In the data rows, 128 means zero.
Here are some points:
[140  86 175 127 123 121 148 113]
[106 129 126 110 169  91  56 160]
[115  73 119 107 102  96  68 100]
[148 107 163 160 108  67 136 100]
[ 86 112 138 169 101 151 103 148]
[128 100 154 172  97 107 124 153]
[121 150 128 207 112 167  87 175]
[112  87 163 169 120 105 114 151]
[114 158 177  87 130 127 138 168]
[119 101 158 188  23  71 170 121]
[114  82 147 166  65 103  85 163]
[190 188 136 152 178 166 120 168]
[199 103 100 169 134 157 161 109]
[116 131 125 187 123 147  59 170]
[171 121 112 147 173  99 213 111]
[141  99 143 181 111 136 118 136]
[251 130 177 130 160 215 167  91]
[ 78 126 112  79 101 128 123  80]
[123 146 172 226  30 119 122 143]
[ 77 137 153 115 132 123 118 119]
[ 71 119   0  76 141 105  85 104]
[140 154 121 234 117 140 112 198]
[129 110 121 129 131 125 179 210]
16 more points follow, each with its number after it:
[128 150  73  97 122 160  93  94] 0
[110 186   0 119 158 190  73 184] 1
[ 80 115  84  88 127  95 122 103] 2
[148  99  91 137 228 143 117 101] 3
[114 127  59 134 147 132  48 132] 4
[ 73 130  49  95 174 116 100  98] 5
[132 129 170  83  99 123 147  98] 6
[118 126 146 145 127 114 180  69] 7
[113 127 141 103 143 138 147 116] 8
[133 145 210  77 118  91 120 120] 9
[ 66 138 113  81  43 168 118  84] 10
[153 142 119 123 174 160 125 135] 11
[244 120 123 255 100 152 122  79] 12
[145 118 145 125 145 135 131 126] 13
[128 252  92 120 174 171  84 167] 14
[128 204 155 122 158 198 125 243] 15
Which three of these numbered points are nearest to each point below, ignoring the 2 directions in which the first points spread most? Their numbers follow each, nearest first.
[129 174 119 140 158 164 119 255] > 15 14 11
[139 174 141 155 183 226 140 227] > 15 11 14
[149 155  99 121 137  72 142  99] > 2 13 5
[161 110 186 107 124 128 171 109] > 6 8 13
[117 106 180 189 139  89 207 102] > 7 2 8
[107 115  57 102 124 113  63 154] > 4 11 0
[119 134 157 141 112 143 146 120] > 8 13 2
[175  92 166 116 148 135 127 120] > 13 8 2
[136 102 117 148 114  47 255  32] > 7 2 6
[118  89 144  82  32  70 131  66] > 6 7 2
[141 222 121 114 139 173 111 156] > 14 11 0
[ 60 117 115  98 115 163 148 145] > 8 2 13
[ 90 122 119 139  83 156  89 180] > 11 0 13
